Here is a table of points, one per row:
  -0.3  -0.1  1.2  -0.8  1.1  0.0  1.0  -1.7  0.5  -0.4  -1.0  2.3  -0.6  0.3  -0.7  1.5  1.3  -1.3  1.3  0.4  -2.0  -1.1  1.0  0.5
  1.9  -0.4  1.2  0.7  2.1  -0.2  -0.3  -0.2  -0.8  0.8  0.1  0.1  0.1  -1.8  0.7  -0.4  -0.6  -0.5  1.2  0.1  -1.3  -0.2  -0.5  0.1
  0.4  1.5  -0.5  1.3  1.1  -0.6  0.8  1.0  -1.0  -1.3  1.0  -0.2  -0.2  -1.4  1.3  -0.8  0.6  -0.1  -1.0  -0.9  -0.2  0.1  -0.2  -1.3
  -0.4  -0.8  1.4  -0.3  0.3  -0.4  -0.9  0.5  0.3  0.5  0.8  -0.5  0.1  -0.6  0.2  -3.1  -2.0  -1.4  0.4  -0.4  2.2  0.1  0.0  1.6
  -0.4  1.3  -1.7  1.4  -0.9  0.7  -1.5  -1.9  -1.2  2.1  -0.3  -0.5  -1.4  1.5  -0.3  -0.7  -0.1  -0.7  -0.4  -0.5  -0.6  1.0  -0.2  -1.4
  2.0  1.9  -0.8  -0.8  1.3  1.0  -0.3  -0.4  0.8  -1.3  -0.5  0.7  0.1  0.6  1.1  -0.3  -0.1  1.0  0.5  1.0  -1.3  0.2  0.4  0.1
  -1.1  0.4  -1.7  -0.8  0.2  0.5  -0.4  0.7  -0.3  -1.7  0.5  1.9  -0.8  -0.8  -0.6  1.1  -1.5  -0.3  -1.6  1.3  -0.2  0.6  -0.4  -0.5
  0.7  0.4  -1.0  -1.3  0.3  0.1  0.2  -1.4  0.7  1.9  -0.5  -0.3  2.3  0.7  -1.6  -0.8  -0.2  -0.3  -0.4  -0.1  -0.1  0.2  -0.4  -0.2
  -2.0  1.1  1.0  -0.8  1.0  -2.0  1.0  -1.0  0.1  -0.2  0.0  0.1  -0.2  0.4  0.7  0.8  -1.1  -0.7  -0.3  1.1  -0.4  -0.3  -0.4  -0.9
  0.7  -0.5  -0.2  0.7  -1.8  -1.2  -0.4  -0.3  0.7  -0.2  1.1  -0.1  -0.7  -0.4  0.0  1.2  -2.0  0.8  2.9  -0.4  -0.2  1.0  0.9  -0.8
  0.0  1.6  0.4  3.0  -1.3  -1.2  0.3  -1.4  1.2  -0.4  -0.2  1.4  0.8  -0.1  0.8  0.0  1.4  -2.0  -0.4  0.9  1.9  -1.0  -0.6  1.2
  -0.9  0.2  0.7  1.0  -0.5  0.3  1.5  1.9  -1.9  1.2  -1.6  0.2  -0.4  0.6  1.1  0.4  -1.7  -0.8  0.0  2.0  0.8  0.5  -0.7  0.2
  0.6  0.7  1.4  0.7  1.4  -0.4  0.2  -0.3  -0.1  0.6  0.9  -0.2  -1.6  1.6  -0.4  0.4  0.3  0.9  0.6  0.0  0.6  2.2  1.2  1.1
  1.4  0.0  -0.8  -1.1  -1.0  -0.3  -1.2  -1.5  -0.2  -0.7  -0.5  1.1  0.9  0.8  0.5  -0.7  1.4  -0.1  -0.2  1.8  0.2  0.3  -0.6  0.3
  -0.4  -0.5  1.2  0.7  -1.2  0.8  0.4  0.7  0.0  0.4  0.8  0.6  -1.0  -1.4  1.1  0.2  1.4  1.0  0.4  -0.6  -0.2  -0.8  1.9  -0.1
  -0.1  1.4  -0.8  0.1  2.4  -1.7  -0.3  1.7  1.0  1.0  0.5  -0.3  -0.1  1.4  -1.3  0.9  -1.1  1.1  -0.9  0.2  1.4  -1.3  0.0  0.0
  0.7  0.4  0.4  -1.3  0.4  -0.4  -2.2  1.0  -2.0  -0.2  -0.4  0.6  -0.3  0.8  2.4  0.1  -0.4  -0.7  -1.7  -1.0  -0.4  -0.7  0.1  0.6
  -0.1  0.2  -0.3  0.1  -0.4  0.2  -0.1  -1.0  -1.7  0.5  -2.3  -0.7  0.5  -1.6  -1.3  -0.9  0.4  -0.4  -0.1  1.0  0.2  0.2  -0.1  -0.6
  -0.9  0.2  -1.4  0.3  -0.8  2.6  0.1  0.9  1.0  -0.8  0.4  -0.6  0.2  -0.4  0.8  0.8  1.7  -0.1  -1.3  -1.4  0.8  -0.1  -1.3  0.3
  0.1  0.1  -0.8  -0.8  1.3  -1.3  0.9  1.3  0.1  1.2  0.6  0.1  0.8  0.1  0.8  0.5  1.4  -0.3  1.1  -1.0  0.6  -0.5  -0.1  -0.4
  1.4  -0.2  -0.1  0.3  -0.9  0.5  0.5  1.8  -0.1  -1.8  -0.2  -0.4  -2.3  0.4  0.8  -0.4  1.3  -0.2  0.7  0.7  -1.5  1.6  -1.4  -0.6
  0.4  2.5  -0.5  0.4  -0.9  -2.4  -0.6  1.1  0.0  0.0  -0.1  -1.1  0.3  1.5  0.2  -0.5  0.8  0.9  -0.5  -1.4  -2.3  0.0  -1.1  0.8
  0.8  -0.2  -1.9  0.7  -0.1  0.0  0.7  0.1  1.6  0.5  0.4  -0.7  -1.4  -0.6  -0.4  -1.5  -0.8  -0.3  -0.5  1.5  -1.3  -1.4  -0.1  1.4
  -1.5  0.1  1.0  -0.1  -0.2  1.6  0.2  0.3  0.6  1.1  0.6  -1.1  -0.7  1.6  -0.8  0.6  2.1  -0.4  -1.2  0.3  -0.1  -1.9  0.8  0.2
  -0.1  -1.6  0.9  0.4  -0.4  -0.6  -0.6  -1.2  -1.0  -0.4  0.8  0.9  0.5  -0.7  -0.7  -1.1  -0.1  2.2  -0.2  0.0  -1.2  -2.3  -1.5  1.6
  0.1  -0.5  -2.3  -0.6  0.4  1.4  0.1  -1.2  -1.4  0.4  1.6  -0.6  1.8  0.1  0.7  1.0  -0.3  0.5  0.7  -1.1  0.3  1.5  1.5  2.0
  0.3  -0.4  2.0  0.3  0.8  -0.3  -1.7  0.6  -0.5  0.0  -0.6  0.4  1.4  -0.5  0.6  0.2  1.0  0.1  0.0  -0.1  0.9  0.3  0.6  -1.9
  0.6  0.1  -1.1  -1.9  -1.4  -1.7  0.5  -0.3  0.7  -0.5  -1.1  -0.3  -1.1  -0.6  0.9  0.7  -0.1  1.8  -0.5  0.0  1.4  -1.8  -0.3  1.2
  0.8  0.5  1.1  -0.6  -2.4  0.2  0.0  0.3  -0.5  -1.3  -0.1  -0.7  0.9  0.5  0.6  0.5  -1.1  0.4  -0.6  1.0  0.3  0.7  2.0  0.8
  0.1  -2.2  -0.5  -0.5  -0.5  -1.1  0.3  0.3  -2.0  0.6  0.5  -0.7  0.1  0.3  0.3  0.4  1.8  -0.9  1.8  -0.3  -0.1  -0.3  -0.9  -0.4
  -0.6  -0.6  -0.4  0.7  0.8  1.3  0.7  1.1  1.5  0.7  -0.7  0.0  0.6  0.2  0.9  -1.1  -1.0  0.6  -0.5  -0.5  -2.0  -0.4  0.9  -0.3
  0.1  0.8  1.5  -1.6  -0.7  1.5  -0.9  0.4  3.1  -0.3  -0.4  0.3  0.3  0.3  -0.2  0.5  -0.4  -1.3  0.2  -1.6  0.0  0.1  -0.9  0.6
  -1.7  0.3  -0.7  0.6  0.7  -1.3  -0.8  0.2  -0.6  -0.7  0.3  0.7  1.1  -1.2  -0.2  0.6  0.4  -0.2  1.4  -1.6  -0.1  0.7  -0.3  1.1
  -0.1  0.0  0.2  0.4  0.2  -0.1  0.5  0.5  0.5  0.9  0.5  -0.9  0.2  0.3  -1.3  0.6  0.9  0.2  1.5  1.5  0.1  1.0  -2.2  -0.7
  1.6  -0.5  -0.3  0.2  -0.7  -0.2  -1.8  0.0  0.7  2.3  0.0  -0.2  -0.9  -0.5  0.1  0.8  0.3  1.2  -0.2  0.1  1.7  -0.2  0.6  -1.2
  0.3  0.5  1.3  -1.0  -0.3  -1.0  0.1  -1.0  -0.1  -0.6  -0.3  -1.5  -1.7  -1.2  -2.2  -0.1  0.5  0.7  -1.5  -1.2  -0.3  1.1  0.2  -0.5
  -0.6  -1.0  0.2  1.1  -0.9  0.0  -0.8  1.5  0.7  0.0  -2.8  2.0  0.0  1.1  -0.4  -0.5  -0.9  0.4  0.9  -1.4  0.2  1.8  1.2  0.3
  -0.1  -0.9  0.0  -1.0  1.3  0.2  -0.1  -1.5  0.3  1.6  -0.8  -1.7  -1.0  -0.9  1.4  1.5  -0.3  -1.8  -1.1  0.4  0.1  0.4  0.2  0.8
  0.1  2.1  -0.8  -0.5  -1.2  0.3  0.0  0.4  -0.3  -0.9  1.2  0.3  1.1  -0.6  -0.8  -0.6  -0.3  -1.4  2.3  0.9  0.2  0.8  0.8  -0.5
  -1.6  0.9  0.4  -0.2  1.2  1.9  -0.6  -1.1  -0.5  1.0  0.5  0.9  -1.6  -1.3  0.4  0.4  -0.6  1.1  1.3  0.1  1.3  0.7  -1.7  1.2
  -1.0  -0.3  0.1  -0.1  -0.3  -0.8  1.2  -0.1  1.5  1.1  -0.7  -0.4  0.9  -2.6  0.3  -1.0  -0.1  0.1  -0.7  -0.7  -1.6  2.1  0.2  0.9
  -0.8  0.5  -1.2  -1.5  -0.9  0.1  2.0  0.6  -1.7  0.2  -0.7  2.1  -1.1  0.6  -1.4  -0.6  0.3  1.5  -0.8  -0.8  0.5  -0.6  0.1  0.2
  0.6  -0.1  1.2  -0.7  -1.8  1.2  1.3  0.7  -0.1  1.2  2.5  1.2  -0.5  0.3  -0.4  -1.3  -0.5  -1.4  0.4  -0.3  -0.6  -1.7  -0.1  -0.5
Along one direction, these points spread out more than along any other. Take the direction at right angles to it along which they spread out most. Then take the direction at right angles to both along which they spread out most. Go by this last direction. How far along it is each point below, from 0 to 99? 50 is the average, and the first point above lies past it. One standard deviation of the points above along it is 16.
  -1.7  1.1  1.9  -1.2  0.1  -0.2  -1.4  0.1  -1.0  0.2  1.3  -1.3  1.1  0.3  -0.4  -0.2  0.1  0.5  -0.6  0.8  -1.1  0.4  0.6  -1.3 42
  -0.6  -0.8  -1.2  0.2  0.6  -1.0  -0.2  -2.1  0.5  -2.0  1.3  -0.7  -1.2  0.0  0.3  -1.1  -0.5  -1.5  0.2  -1.2  1.5  -0.8  1.4  -1.9 48
  -1.6  -1.7  -0.5  0.1  0.4  -0.7  1.6  -0.3  1.1  -0.1  -0.5  -0.5  0.1  0.4  0.4  -0.7  0.9  0.6  -0.7  1.6  0.4  1.6  1.6  -0.7 49
  0.3  -0.4  0.0  1.3  0.8  1.0  -0.4  -0.1  -1.0  -0.8  -1.4  0.3  0.5  0.2  -0.6  0.1  1.0  -0.3  -0.2  -0.1  -0.3  -1.8  2.0  0.3 59
  0.6  -2.3  0.7  0.4  -0.4  -0.3  0.2  -1.3  0.1  -1.0  0.5  1.0  0.3  1.1  -0.5  1.0  -1.1  -0.7  -1.8  -1.2  -0.5  1.5  -2.4  -0.5 51
  1.1  -1.6  -0.9  -0.4  0.0  -0.4  0.5  1.2  -0.2  0.6  0.1  1.0  -0.3  1.2  -0.2  0.0  -0.1  -1.4  -1.0  -0.3  0.0  0.1  0.5  0.4 54
  0.4  -0.2  0.9  0.3  0.2  0.6  1.3  0.4  -1.3  -2.2  -1.2  -2.6  0.3  1.4  -1.0  0.6  -0.4  -0.3  0.9  -0.1  0.4  -0.9  -0.2  2.4 53
  -0.4  -1.7  -0.3  1.5  -0.7  0.0  -1.8  0.9  1.2  -0.5  2.1  0.2  1.1  -0.1  -0.6  1.4  0.0  0.5  -1.0  2.2  -0.8  0.1  0.0  0.9 59
  -1.4  -0.5  -1.0  1.2  0.5  1.0  -1.6  -0.7  0.6  -1.1  -1.3  -1.1  -0.9  0.7  -0.3  -0.1  -1.6  0.8  1.1  -0.4  -0.9  -2.3  -0.7  -1.0 49
  0.7  0.1  0.8  0.3  -1.5  0.9  2.5  -1.4  0.2  0.3  -0.6  0.1  2.0  0.5  1.7  0.9  -1.7  1.3  0.0  -0.7  0.0  -1.4  -0.5  -2.0 63
  0.7  0.2  -0.6  -0.8  0.1  0.2  -0.4  2.0  -0.1  -0.4  -1.2  -0.7  0.7  -2.4  -1.9  0.9  -0.1  -1.1  0.6  0.2  0.7  -1.2  0.1  -1.6 50
  -0.8  -1.2  0.6  -1.3  1.1  0.6  -0.6  -0.2  1.1  -0.9  -0.1  0.0  0.6  0.6  0.9  -2.2  1.4  1.8  1.3  0.5  1.6  0.8  -1.1  -0.8 53
  1.9  0.2  0.6  1.3  2.1  1.1  1.5  -0.6  -0.5  -0.4  0.9  0.1  0.5  -0.6  -1.4  -0.2  -0.2  0.9  -1.7  -0.3  1.3  0.9  -0.1  -0.5 41
